The rows below fall into families. The same turns and mirrors carry the whole set onto itself and the rows of a family onto each other. For each named row, which other rows are in its family? Write them in the order they are listed.
These 16 rows form 4 families of 4 rows each.
ruga: [  5   7  -3   9   8  12   9  -2   6 -15  -4   9  -6  -6  -5   0  11   7
  -3   2   2   7  -2   1  -7  -4  -3  -1 -23   5  -3]
ginad: [  6  -1  -4  -4   8   4   5   7   4 -10  -1   7  -5 -14  -5   2  14   6
   1  -2  -1   9  -5   1  -9  -2  -8   4 -22  -5  -5]
pesiz: [  1  -3   6 -14  -9   9   6  -1   1  -7  -4   8  10  -8  -9  -4  10   3
   1  -4  -5  -4   0   0   0  -2   8  -2 -12  -1  -4]
Nat: [  8   9  -8  11   7 -11   1  -2 -11  -3   0  -4  -2   3  -2  -4  -3  -3
  -8  -9  -6   3  -6   1   4  -5  10  14  10   7  -1]
kede: [  8   4   9  -7  -5  13   2  -8   1 -12  -1  11   6   2 -10  -6   8   5
  -1   0  -1   4   2   7   4  -2   8  -5 -16   8  -6]
kare: [  1   4   1   3   0  -8  -6  11 -13  -4  18  -3 -10  -2   4 -17   9   1
  -9   1 -13   7 -19   1   5  -1  13   1   2   1  -1]
giv: [ -5   3  -3   9   2  -9  -2   9  -6 -12  20  -2 -11  -1   5 -19   8   4
 -13   9  -7   9  -9   5   7  -5  11   1   4   4   4]
famaf: [ -1   3   3   8   2 -11  -8  10  -1  -6  14  -5  -8  -2   2 -18   6   8
 -10   5  -7   6 -12  -6  11  -3   7   1   5  -4   6]
sakiv: [  0   6 -11   8   9 -22  -6  -2  -5   3   5   0   5   0  -1  -6  -3  -3
  -6  -4  -2   4  -6  -5   6  -5   9  10  -2   4   4]
Duz: [  7   6 -11   9   6 -18   1   2 -14   0   0  -6  -2  -7   2  -6  -4  -4
  -5  -2  -6  -3  -7   0  -3  -2  11  10   4   7   5]
gikov: [  0   7 -10   5  12 -16  -2   0 -14  -3   5  -1   2   5   3  -8  -6  -5
  -7  -3  -2   2   3   2   1  -7   9  11   4  11   1]
Gek: [  4   3  -9   0  13   8   6   7   5 -11   0   9  -4 -13  -3  -2  15   4
   0   9   0   5  -5  -1  -6  -1   0  -5 -26   4  -4]
serav: [  5  -2   7 -13  -6  12   4  -1  -5 -11  -1   5   6   1 -13  -8  16   0
   2   2  -8   3   2   6   1   4  11  -3 -14   7  -3]
ropo: [  1   6  -4  12  -3  -4   0   4  -6 -10  14  -2 -12   1  -2 -13   9   3
 -13  -1 -10  10 -19   3   9  -3  14   6   8   1   1]
lum: [  3   1  -6   3  11   9   9   3  -3 -13  -5   2  -9  -9  -7   1  16   2
   2   3  -4  10   0   1 -12   1  -3   3 -23   3   0]
pupi: [  6   1   7 -17   0  11  -1  -3  -2  -4  -5   5   6  -4  -5  -7   4   6
   0   4  -3   2   4   3  -1  -2  11  -9 -17   6  -4]

Which other rows belong to the same family as pesiz? ginad, famaf, sakiv
Which other rows belong to the same family as gikov? giv, serav, lum

The rows below fall into families. The same turns and mirrors carry the whole set onto itself and the rows of a family onto each other. For each named row, which other rows are in its family? Write them in the order they are listed.
These 30 rows form 5 families of 6 rows each.
Katu: [ -3 -11   6  -1   1  -1   3  11  -2  -6   6 -11  10   4]
pema: [  2 -11  -5 -11   7   1  11   0   4  -5   0  -3  -1  -7]
keza: [ -2  -3  -6 -13   1   1   6   1 -11  -2   0 -11   3 -11]
Lefu: [ -2   2  -9  -3   2  -5   0   2 -17  -2   2  -8  -7  -2]
dofo: [  1  -8  -6   1   4  -3   3  -1 -14  -4   2   8 -11   4]
Vomuf: [  4 -15 -11  -4   3  -1  10  -1  -1  -2  -5  -5   3  -7]
Naso: [  7  -3 -10   8   4  -8  -4   5 -11   1   0  -4  -9  -3]
Nune: [-11   3   0   3   1   4   5   5  16   2  -1  -2   3  -5]
Bufim: [-5 -7 10 -4  3  0  2 11 -4 -9 11 -3  1  6]
Fenum: [-11   5   2   0  -9   5  -9  -6  -3  -5   5  10   8  -8]
zik: [ 12  -4  -4   0   5  -1   2   6 -14   3  -1   4 -10   0]
bome: [  0 -10  -6   8   0  -4   0   3 -17  -3   1   2  -2   8]
nove: [  3  -4   0  10  -6  -1   7  -7   5   4  -5   8  -3 -13]
nam: [-2  3 -4  2  1  9 -5  4 15  3 -5  3  7 -5]
tari: [  8  -4  -3 -14   7   2   6   7   0   4  -3  -4   3  -3]
nava: [ -4  -5  -5  12  -4   6   6  -1  -1   2  -3  11  -8 -14]
fiz: [-3  8 -3 -3  3  1 -4 -6 11  4 -8  0  6 -4]
nop: [ -2   3   1  10  -8   2  -6  -6   2  -6   4   6  -3 -17]
sute: [ -1  -5 -11 -14   6  -1   1   3  -2   3  -3  -6  11  -5]
Bisem: [  5  -4  10  -6   2   3   0  15 -12  -1   6  -1   4   3]
losi: [ -6   0   7   6  -5  13 -10   7  -1  -1   2  11  10  -1]
seko: [-8 -1  8  8 -9  1 -1 -2 -9  3  1 15  6  3]
vok: [-7  4  7  2 -3 -2  3  1 14  4 -1 -1  9  1]
Zim: [ 4 -1 -4 15 -3  9 -6  2  1  2 -4 12 -4 -9]
bulaf: [-8 10 -3  3 -3  0 -8 -6 11 -4  2  0  2 -7]
tas: [  0 -10   8  -1  -2   1  -4  13 -14  -4   8  -4   8  -6]
sim: [ -2  -2   5  -3  -1  -1   1   9 -14  -6   8 -14  -1  -7]
veva: [-17   1   5   6  -5   8  -2   5  -6   1   4  12   5   2]
fosek: [  6   3   4  16  -3   0  -6  -3  -2   0  -2   6  -8 -11]
lamor: [-6  0 14 -1 -7  8 -7  0 -6 -1  1  8 13 -7]

Which other rows belong to the same family as tari? zik, nam, Bisem, losi, Zim
Which other rows belong to the same family as tas? Naso, fiz, sute, fosek, lamor
Which other rows belong to the same family as bulaf? keza, Lefu, Fenum, nop, sim
Which other rows belong to the same family as Vomuf? Katu, bome, nove, seko, vok

The rows below fall into families. The same turns and mirrors carry the whole set onto itself and the rows of a family onto each other. For each named row, which other rows are in its family? Write them in the order they are listed.
These 18 rows form 6 families of 3 rows each.
mer: [-1 -7 -4 11  4 -8  4  5]
vube: [-15   5   6  12  -4  -4  19  -1]
Bom: [ 1 -1 11 11 -1  6 19  3]
von: [-10   8  10   0  -7  -6   0  -8]
dal: [-8  2 -4  8 -4 -7 -4  0]
vuf: [  0   3  -4   5  -2   9   8 -15]
bufat: [ 7 -6 -8  4  0  2  5 -6]
Lerud: [-1  0  8  6 -7 -5  4 10]
fupit: [-12   0   4  18   4   0  15  -2]
bina: [-14   7  16   7  -1  -5  12  -6]
mim: [ 8  1  4 -1 -8  7  7 -3]
sidi: [  2 -10   6   0   0  -6  -3  -7]
gug: [ 1 -7 -1 12  7  3 17 -2]
danu: [-10   6  -2   2 -12  -8   2  -3]
mibek: [  3 -10   9   4   4   4  11 -13]
Dabu: [ -7 -11  13   9   6  -7   8  -2]
Zas: [ -5   6   0   2  -9   5  16 -14]
Fudim: [ -7   7  11  -1  -4   3  11 -16]

Which other rows belong to the same family as vube? danu, Zas
Which other rows belong to the same family as Fudim? von, bina
Which other rows belong to the same family as mer? bufat, gug
Which other rows belong to the same family as Bom? Lerud, mim

The rows below fall into families. The same turns and mirrors carry the whole set onto itself and the rows of a family onto each other. For each named row, which other rows are in its family? Write them in the order they are listed.
These 30 rows form 5 families of 6 rows each.
logob: [ -2  14   9  -6  -4  19  -9 -18  -4   8]
kob: [-12 -12   2 -10   0   4   6  -6  -1   4]
kaniv: [ -9   8  10  -3  -5  21   2 -12   5  17]
Kos: [ -2 -10  -8  -7   1  13   2 -13  -9   0]
falop: [-13  -8  -3  -6  -3   5   6  -9 -13   8]
kekiv: [ -8  -6   6 -11   2   5  13 -11  -7   8]
Ribo: [ -3  10   9 -12   7  20  -3 -20  -6  10]
patus: [ -2   9   5  -2  -3   5  -8 -13   8  16]
Pupab: [ -3  16   8  -5  -2  17  -2 -10  -1  19]
Fubu: [ -6  -1  15 -12  -6  17   5 -11   3  17]
kig: [-11  -4  -9  -3   4  12  -2  -9  -5  -5]
geges: [ -1  10   8   0  -7  11  -1 -10   8  17]
Losal: [ -1  -5  -6  -6  -7  18   0  -9 -12  -2]
lesu: [  4  14   4  -9   4  13  -4 -18   2  11]
ren: [-2  3 -6 -1  0 14 -1 -3 -2 -7]
devu: [-11  -9  -8  -8   6   7   3  -7  -9   4]
Sasaz: [-17  -2  -2  -6   4   4  11 -10  -3   3]
Daro: [-14   3  -7  -5  -2   7   0  -6  -4  -7]
bub: [ -1  -7  -3  -2  -1  16   4 -13 -18   7]
gete: [  2  -1   3   0  -2  19  -3 -19 -13  -1]
sovom: [-7  0 10 -8  3 24  2 -6  3 18]
kikir: [  0   6   6   6   1   3 -10  -7   1  10]
poz: [ -6  -6   1 -11   0  19  -1 -18 -14   1]
tun: [-11   4   2   0   4   9  -1   3  -1  -4]
lusu: [-11  -2  10  -3  -5  19  -3 -12   7  19]
vapen: [ -2  11   7 -12   1  21  -8 -11   1  17]
tovu: [ -7   3   7   8  -2   9  -6 -11   8  15]
Mesop: [-6  2 -4 -2  2  7 -9 -3 -7 -5]
milu: [-8  9  9  1 -4  5 -7 -2  5 13]
Goni: [-9 -7 14 -6  0 17  5 -5  8 12]

Which other rows belong to the same family as Losal? falop, patus, Daro, lusu, vapen
Which other rows belong to the same family as geges? kaniv, Kos, Pupab, kig, devu
Which other rows belong to the same family as kikir? kekiv, Ribo, gete, tun, Goni
Which other rows belong to the same family as Sasaz? lesu, ren, bub, sovom, tovu

The rows below fall into families. The same turns and mirrors carry the whole set onto itself and the rows of a family onto each other. For each named row, which other rows are in its family? Write them in the order they are listed.
These 40 rows form 5 families of 8 rows each.
suli: [  1   4 -18 -11 -18   5  -7 -13 -11]
kogu: [ -8  -7 -15 -11 -11   7  -1 -23 -10]
vam: [-14  -9 -11  -9 -10   2  -2 -18 -11]
gitad: [ -2  -1 -10  13 -10   5   3  -2  -8]
todo: [ -2  -3 -11  11 -10  10   0   1 -10]
Sem: [  4   2 -18  -7 -17  -1  -1  -9  -8]
Ker: [-13   6 -14  -1  -1  19  -7 -17  -1]
moge: [ 4  3 -4 -1 -7  4  9 -6 -9]
duse: [ -4   6 -13   9 -10  15  -2   2  -8]
Zul: [-12  -3  -3   6   2   5  -9  -8  -7]
sipi: [ 1  0 -3  1 -4  9  9 -3 -8]
nazu: [-12   4  -8   2   3  10 -14  -9  -8]
kido: [-10   1 -18  -3 -11  23  -3 -18  -8]
vazas: [  6   3 -13  -1 -10   1   9 -12  -8]
Moso: [-13   5  -4   2   1   5  -7  -3  -4]
rikeg: [ -3  -5 -16   8 -10  18   2   0 -10]
losuz: [ -3  -8 -20 -10 -11   7  -3 -23  -7]
Dipi: [  0   2 -15  -4  -8  24  -1  -4 -16]
Refos: [-18   3 -17  -2  -7  17 -10 -15  -7]
sedof: [-14   1   0  -4  -4   1   0  -7 -14]
bagak: [  0   0 -23  -9 -14   3  -3 -16 -13]
zilan: [ -4   1 -21  -8 -10  24  -3  -8  -8]
Dil: [  4  -3  -8  -6  -7  -1   6  -6 -13]
Fese: [-11  -4 -11 -16  -4   5  -4 -21  -9]
Lupud: [  0   4 -20  -9 -21   7   5 -11 -11]
tasi: [-14   8   1  -1  -7   5  -2  -9  -8]
Kore: [-12   0 -18  -1  -7  22  -8 -20  -4]
piz: [  1   1 -10   3  -7   2  10  -4  -4]
tamam: [  0  -1 -19  -7  -8  22 -10  -8 -13]
Rel: [  0   2 -17 -10  -5  22 -10 -12  -9]
mir: [-16   4  -5  -3 -12  -2   3 -12  -7]
dum: [ -8   5 -18  -6  -2  20  -8 -18  -9]
libi: [-15   3   2  -3  -8   3   1  -9  -7]
Kele: [ -3   0 -18 -12 -20   7  -7 -13 -15]
tevet: [ -2  -1  -9   9  -5  11   7  -2 -13]
lem: [-11  -7 -18 -14 -14   5  -5 -18  -8]
bamig: [-16   0  -1 -12 -10   2  -1 -10  -9]
zoz: [-11  -2  -5   3   7  14  -6  -8  -8]
Funok: [  4  -4 -22  -3  -5  18  -4  -7 -12]
Tem: [-12  -4  -2   2   1   3  -8  -4  -9]

Which other rows belong to the same family as duse? Refos, Dil, Fese, Lupud, mir, zoz, Funok
Which other rows belong to the same family as bagak? Moso, sedof, zilan, piz, dum, tevet, lem
Which other rows belong to the same family as todo? suli, kogu, moge, Zul, Kore, tamam, libi
Which other rows belong to the same family as Dipi? vam, Sem, Ker, nazu, vazas, rikeg, bamig

The rows below fall into families. The same turns and mirrors carry the whole set onto itself and the rows of a family onto each other. For each named row, which other rows are in its family? Write them in the order they are listed.
These 15 rows form 5 families of 3 rows each.
lam: [  4  -5  -1   3  -6   7   9   5  19 -14   4   5  -1  -4   8   1  -9   2
   8   3   4  -8  -1   9  -1   5   0   1   2]
suge: [ -6  -4  -3 -12   7  -2  -6   0  -9   2   4  -8 -12  -6  -4   0   3   1
   5 -17   9  -5   0  10  -9   5  -9  -3   8]
Rone: [ 15  -5  -3   8   1   7  10   2   8  -7   7   8  -7  -4   8   4   0  10
  13   3   3 -11   1   7   0  -1   2   3   3]
tamo: [  0  -5  -7  -3  -2   1  -7  -3  -9   4   2 -14 -15 -12  -2   5  -3  -2
   0 -16  -2  -8   3   5  -3  13  -7   5   1]
Fab: [ -3  -3  -7  -8   1   2  -6  -4   1   2   7  -8  -9  -8   0   0   2   5
   6 -21  13  -3   2   4  -3   6   0   7   3]
kul: [  0   2  -3  -9   1  -6  -4  -4  -8   8   8 -12 -13  -2  -1   1  -1   0
   2 -13   8  -3   5   7 -13  11 -11   0   7]
gubes: [ 13  -5   0   5   6   7   4   2   6 -11  12  12   2  -1   7   1  -5   5
  11   4   3 -13   0   6  -1  -5   3  -4   0]
Vin: [ -5 -11  -5  -7   7   1  -7 -14 -11   1   6 -11 -12  -3   2   0   0   3
   3 -16   3   0   2   5  -2   6  -4  -1  -4]
Zanu: [  9  -5  -3   4   7   8   8   7  12  -4   0   8   3  -2  10  -1  -8   3
   7  10  -2 -12  -5  -3   1  -2   8   0   0]
Misug: [ -5  -1   1  -2  -5 -13  -7  -5   1  -2  -7   7  -7  -1   0  -5  -8 -10
   2   9  -7   5  -9  -7 -11  -7 -12  -8  -7]
rur: [  3 -11   4   7   5   7   2   3   8 -16   2   5  -5  -2   5   3  -9   7
  13   5   0 -17  -8   0   4   4   1  -3   0]
vizen: [  2   1  -7  -4  -3 -11  -6  -3 -10   0 -11   9  -6   4  -5  -9  -2  -6
   7  14 -10  -3  -3 -10 -12   0  -9  -4  -5]
nedi: [  0   2  -5   3  -2 -14   5  -7  -2   3  -6   3   1  -2   4  -2  -6 -12
   6   9 -14   6   2 -13 -10  -1  -8   1  -5]
nites: [  1   4  -1  -6  -4  -9  -8  -7  -5   5 -14  -1  -6  -2  -4  -4  -5 -16
   2   9  -4  -1  -3 -11 -14  -1 -10   5  -3]
karig: [  4   2  -7  -2 -10 -14  -2  -1  -3   5 -11   7   1   5  -1  -2   0 -10
   5  15 -11  -7  -5  -6  -7   1 -11  -4  -1]

Which other rows belong to the same family as rur? Vin, Misug
Which other rows belong to the same family as nedi? lam, tamo
Which other rows belong to the same family as vizen? suge, gubes

